The same turns and mirrors carry the whole set onto itself and the rows of a family onto each other. Which other rows belong to the same family as each row named below? List them in the order they appear above.
These 32 rows form 4 families of 8 rows each.
Z_137: [-11  -2   5  -4   8  -3  -3   3  -6 -18 -10  -4  -8  -1  -3  -3   9  21
  14  -9   2  12]
Z_444: [ -5  -3  -1  -5   6  -5   0   7  -5 -17  -6  -5 -10   2   0  -3   8  17
  18  -4   3  12]
Z_770: [ -6   2   1  -6   8  -4  -4   3  -1 -18  -8   1  -2   5   4  -1   8  24
  12  -2   2  10]
Z_115: [-10  12  13  -6  -1  -1  12  11   9  -6   2   2  -5 -13   0   6   6   2
  10  -2   6  15]
Z_651: [-28   5   1   7   7  12   6   6  14 -16  -7  15  -9  -2   3   5   9 -13
   1  -2   8   9]
Z_437: [ -8  -1   2  -4  14  -7  -4   7  -4 -19  -9   5  -9   3  -1  -4   9  23
  15  -4   1   8]
Z_383: [-11   2  10  -4  -7  -2 -14   5   5   2 -16   5   2  -2  -5 -14   4   1
  14 -12  11   7]
Z_953: [-10   9   2  -6   5   6  -1  10  -2 -13   8   7 -10   2   1  -1  -2 -15
  -8  -1 -11  -7]
Z_489: [-11 -11  -1   6  13   0  -3  15  -2 -19 -13   4 -14   6  -6  -3 -10  -6
   5  -9   4  -2]
Z_208: [-29   8   0   2  13   8   6  12  13 -20  -6  22 -10  -4   0   0   9  -8
  -3   1   7  10]
Z_335: [-20   2  -8 -11   6  -3 -15  10   6 -20  -6  10  -3   6 -12 -15  13  -6
  -3   1   4   1]
Z_852: [-25   5   2   6  10   8   7  12  14 -17 -11  18  -9  -2   0   1  13 -15
  -2   4   2  11]
Z_706: [-16   6   8  -1  -1   4   2   0  -8   2  -5  16  -5  -2  17  -5  11   5
   7 -13  -6  10]
Z_362: [-11   3   4  -6  -8 -11 -11  10   2   2 -13   7   3  -2  -6 -11  -1   0
  14 -11  10   7]
Z_143: [-12   7   8   1   1   2   0   8  -6  -2  -8  20  -1  -3  19  -4  17   0
   7 -11  -9   9]
Z_309: [ -7   3   9  -4  -6  -9 -12  12   8  -1 -18   9   6  -4  -8 -12   1   3
   9 -10   7   3]
Z_578: [-12  -9   1  10  11   3  -7  13   2 -22 -13   4 -12   0  -2  -7  -9 -10
   3 -12   3  -5]
Z_854: [-12 -14   2   3  15   3  -5  17   4 -22 -18   3  -9   4  -3  -5  -8  -5
   2  -4  -1   0]
Z_21: [ -2  16  17  -8   0   0   8   8  10 -11  -3   6  -3  -8  -1   7   2   5
   7  -2   2  12]
Z_464: [ -9   6   1  -9   3   8   3  13  -5 -12   8   5  -5   1   7   0   5 -16
  -7  -5 -11  -3]
Z_925: [-11   4   5  -6   6   6   1  16  -3 -12   0   9  -3  -2   6  -3  -1 -13
 -14   0 -15  -2]
Z_44: [-21   6 -13  -7   5   3 -11  11   5 -18  -3   3   1  10 -14  -8  14  -4
   0   2   1  -1]
Z_678: [ -4   5  13  -1  -4  -9 -11  13   3  -3 -16  10   4  -5  -4 -10   4  -1
  13 -13  12   6]
Z_68: [-13   5   5   1   1   1  -1   7  -8  -1  -7  23   0  -5  18  -1  16   7
   8  -8   1   7]
Z_442: [-29   3  -5   9   7  14   6  12  11 -18  -9  17  -7  -4   1   3  12  -9
   0  -3   4   4]
Z_76: [ -9  13  13  -8  -2   3  11   7  11  -4   0   9 -10  -9  -1   5  -1   2
  13  -1   9  13]
Z_715: [-10   3   3 -12   9   9   0  14   1 -13   7  11  -7   0  10  -5   2 -12
 -11  -2 -10  -4]
Z_961: [-21   2 -10  -8   1   2 -13   7   5 -17  -7   4   1   5 -16 -11  14  -1
  -5  -3   5  -1]
Z_932: [ -9  15  16  -8   4   0   7   8  16 -11   2   6  -4 -11   4   7   4   4
   9   1   5  12]
Z_679: [-12  -9   0   8  16  -4  -4  17   0 -25 -17   6 -11   5  -1  -8  -5  -8
   3  -6   0   5]
Z_271: [-13   3   7  -1  -4   7   2   3 -11   0  -6  13  -5  -7  14  -4  19   6
   6  -8  -7   8]
Z_488: [-22   5  -5 -11   8   2 -16  12   8 -18  -5   4   5   6 -10 -14   8  -3
  -6   0   4   1]

Same family as Z_115: Z_137, Z_335, Z_852, Z_706, Z_362, Z_854, Z_715
Same family as Z_489: Z_651, Z_437, Z_143, Z_309, Z_464, Z_961, Z_932
Same family as Z_770: Z_953, Z_578, Z_21, Z_44, Z_678, Z_68, Z_442
Same family as Z_271: Z_444, Z_383, Z_208, Z_925, Z_76, Z_679, Z_488

The same turns and mirrors carry the whole set onto itself and the rows of a family onto each other. Which other rows belong to the same family as each row named below? List them in the order they appear above.
These 18 rows form 3 families of 6 rows each.
Z_845: [ 11   0  16   3  -9   3 -21  -1  11  -6   4  20   0 -10   8  -1   0   0
  -6  15  -5  17]
Z_781: [ -4 -15  21   0 -23   2  -1 -15   8  -6  14  14   1   1  11  -7  -7 -14
  10   9   3   1]
Z_970: [ 18 -14  27   2   0   7  -2   1  10  -4  11  14   5  -7  14  -9  -2 -24
  -1   7   6  12]
Z_622: [ 11   0  11   8 -20  17  16 -11  21  -6  11  11   3  -3   3   4  -8 -20
   2   9  13  -4]
Z_101: [  8   2   6   6 -13  12  14 -19  16 -14   4   8  -2  -1  -5  -1  -4 -23
  -1  10  14   1]
Z_939: [  3  -5  30  -6 -27   1   0 -15   8 -18  10  12  -4   0   8  -4  -3 -17
   7   8   3   3]
Z_841: [ 14  -8  23  -3   1  11  -4   6   5  -5   7  12  -7   2  16  -4   1 -18
   3   9  11  10]
Z_382: [ -1  -4  31  -6 -19   7   2 -15  12 -13   7   7   2  -1  15  -6  -4 -10
  10  10   0   2]
Z_236: [ 23   7  16  18   3  -7  -6  -4  12   2  11   9   5  -8 -10  -1  -3  -7
  -2  15   8   4]
Z_209: [ 14   1  14   5 -14  19   9 -16  13 -10   8   5   4  -3   1   5  -4 -21
   4   9  20 -10]
Z_687: [ 22  11  12  10   0  -7  -7  -7  18   4  18  11   8  -6  -6   7   7 -15
  -3  16  12   2]
Z_183: [ 14   4  12   2 -10   1  -5 -22   9 -10   0  14   3  -4 -14   9   5  -3
   3  13  -2 -12]
Z_497: [ 13 -14  18  -1   2   8  -1   4   9   1  10   8   5  -2  17  -9   4 -21
  -2  13   1   7]
Z_709: [ 12  13   8   0 -13   2  -3 -20  14  -9   6  16   1  -2  -8  14  -1  -4
   4   4  -4  -9]
Z_896: [  4  -4  15  -1  -2  -5 -22  -4  15  -7  11  20   6 -10   2  -1   4  -3
  -1  13  -4  16]
Z_957: [ 15   7  18   2 -10   3   5 -27  13  -2   4  19   6  -1  -5  17   3   0
   4  11   2  -5]
Z_671: [  7   1  12   2  -1   1 -20  -9   8  -5  15  15   1 -10  11   4   2  -6
 -14  12  -7  12]
Z_640: [ 24  12   3  12  -2  -3  -9  -7  12   5   8  16   9  -6  -5  -2   3 -15
  -5  13  11   5]

Same family as Z_382: Z_970, Z_209, Z_709, Z_896, Z_640
Same family as Z_957: Z_781, Z_101, Z_841, Z_236, Z_671

